Named moves, each a turn or a mirror, and the order they were made in; the first pair answered:
Vegiv:
[-10  10   9  13  22 -34 -14  31  12   7 -43   1  35] -> [-14  10   3   0  29 -35 -15  40  10 -12 -34  -5  23]
[ -6   4  19 -16   8   0 -27 -20  12   0 -19  -7  15] -> [-11   5  16 -27  13  -1 -25 -10   7 -15  -9 -12   4]
[-20  15  -2  -1  -6  24 -44  28 -11 -26 -17   5   6] -> [-14  13   5  15 -14  29 -44  15  -9  -4 -27  10  19]
vomu:
[ -6   3  -3   3   7 -13  14  16  -5  12 -21  -1  21] -> [-15  12  -6  -5   6  -7   6   7  -2   9 -27   0  15]
[  0  19 -11 -12 -12  31  16 -31  15   4 -31  10  -3] -> [ 20  11  11 -27  17  11  16 -40  14   6  -9 -10 -10]
[ 42 -31  16 -33  31 -28  37  19  -3   5  43 -40  -8] -> [ 20 -40 -27  17 -28  -4  51  59  -9  11  14   0  27]
Tal:
[  1  15  19 -15  15  -5  -2 -54  12  28 -26  -8 -14] -> [ -5  22   7  -2  13  -7   4 -46  15  32 -40  -1  -4]
[ 16 -11  24 -14 -18   8 -11 -19 -10  11  10  -4 -12] -> [ -1  -1  -5  15 -28   9   6  -3  -5  18 -28  11   6]
[-29  16   2  11 -14  12 -25   3  14  15 -32  -5  -5] -> [-16   7  25 -14  -3  13 -38  -8   8  11  -4 -17 -20]
gefez:
[  1   6  28   2   6   1 -42 -21   9  15  -2  -2   5] -> [  9  -8   2  17 -32  14  13 -28  -1  23   5  13  11]
[ 24 -11 -11 -14  -9 -17  45 -22  -6  24  -2  -7 -29] -> [  1  21 -11 -19  25 -27   9  -8  11  15 -38 -11 -30]
[  3   2   8  10   2 -14 -14   2   3  12   3  -2  15] -> [  4  -2   1  16 -10  -7   3  -1  -1  11   3   5  16]
[  6  11 -30  10   7 -14  10  19   5 -19 -21  -3  -4] -> [ 23 -10   3  -5  19 -18 -17  13  -2 -16  12 -16  -7]

Between the rows of a pair lie two moves.
[  4 -14  28 -13  14 -18   0  17  -4  -4  37  -4  -3] -> [-33   5  -6   1 -25  14  -7  26   1  -9  -5  26   3] -> vomu then vomu
[-17 -10 -16  19  -2  -9  16  27 -10  17  -7   8  21] -> [-24   0 -27   1  -9  -3  37  13 -12   5  -5   6   2] -> Tal then gefez
[ 19 -14  19 -11  23 -15  21  -6  -2  -3  19 -11 -17] -> [  4   6  15 -12  42 -20   7   1   6  -8  -2 -10 -18] -> gefez then gefez
[ -9  20 -41  -8  -7   5  76 -21   2 -14 -21   1 -26] -> [-13  35  -8 -46  31  -5  26 -29  10 -33 -12 -19 -46] -> Tal then gefez
[  6   0   4   3 -14   6  18 -39   0  21   0   4  -4] -> [-14  17 -13 -23   8  -1  14 -11   3 -20   2  -5 -28] -> Vegiv then gefez
[  3   6 -14  19  -2  -3  35  -9  -3   6 -17  15  11] -> [  5   0  -7 -19  13  -6  28  -1  -9 -24  20  -2 -18] -> Vegiv then Tal
[-36  34   2   8 -16  40 -11 -19  23  25 -24   9   0] -> [-19  16  12 -13 -33  48   9 -38  10  24  16   4 -14] -> Tal then gefez
[ 11  -3  27 -37   7   2 -12 -16   1 -16  28 -16 -36] -> [  8   5 -10 -24 -12   3  46 -22  -1 -13  12  -6 -36] -> gefez then vomu
[-15  -2   3  -7  -2  -6 -23   0   6 -17   6  -5 -15] -> [ -6  -8  16   7  -3  -8 -25 -17   6   6  -2  -2  -1] -> Vegiv then vomu
[ -7  11  -2  -9   4   6  19 -31  -3  -1   4 -14 -25] -> [-11  13  -5   5  -2   5  23 -32  -1  10 -12  -6 -15] -> Vegiv then Tal
[-19   6  -3 -22 -24  12  -1 -30   3  -6  -7   0 -11] -> [-13   5 -18  12 -13  -8  22 -12   5   8 -28   3  11] -> vomu then Tal
[  7   2  26  -2  21 -16  -2 -35   7  29  -8  -7   3] -> [  3   0  15  16  15 -18   9 -22  10  33 -23   1  15] -> Tal then vomu
[ 14   1  22  -9  39 -24 -28   6   3  -4  11 -13  -6] -> [ 31 -25  21  13  12 -21 -10  12  -8  15  25  -2  13] -> Tal then gefez
[-20  43  -2  -1  21  -3 -23 -18  29  19 -61   3   9] -> [ 30 -15  14 -19 -31  18  33 -55  -3  25  24   1  -6] -> Tal then gefez
[ 11  -3 -16   9 -12   9   7   1   8   0   6   1  16] -> [  0   8 -15  -5   4   2 -11  13  11 -14   0  -7   6] -> Vegiv then gefez
[  4   8  30 -17   5  15 -58  -6  -3  12   0 -10  -2] -> [ 21 -14  32  -6   9   2 -46  18 -14  11  22 -18  10] -> Vegiv then vomu
[ 11 -17  -6  20   6 -32  20  24  -1   9  -2  -2  17] -> [-25  29 -13 -12   4  -8  -5  -9  16  -5 -33   3 -10] -> vomu then vomu
[-24  37  22  21  11 -14 -31   6  20  25 -32 -14   9] -> [ -8  18  23   1  33 -34 -21  38  10  -3   8 -34  -3] -> Vegiv then vomu
[ -8  23  -2 -41  37 -19  -3   5  13 -34   2 -21 -39] -> [ 27 -19  29 -31  24 -18 -11   5   0 -14  46 -25 -21] -> Tal then gefez
[ 17 -32   8  27  -8 -22  15   6  -7  18  10 -11  15] -> [  4 -24 -13  17  -2 -25  21  31  -8 -10   8 -11   6] -> Vegiv then Tal
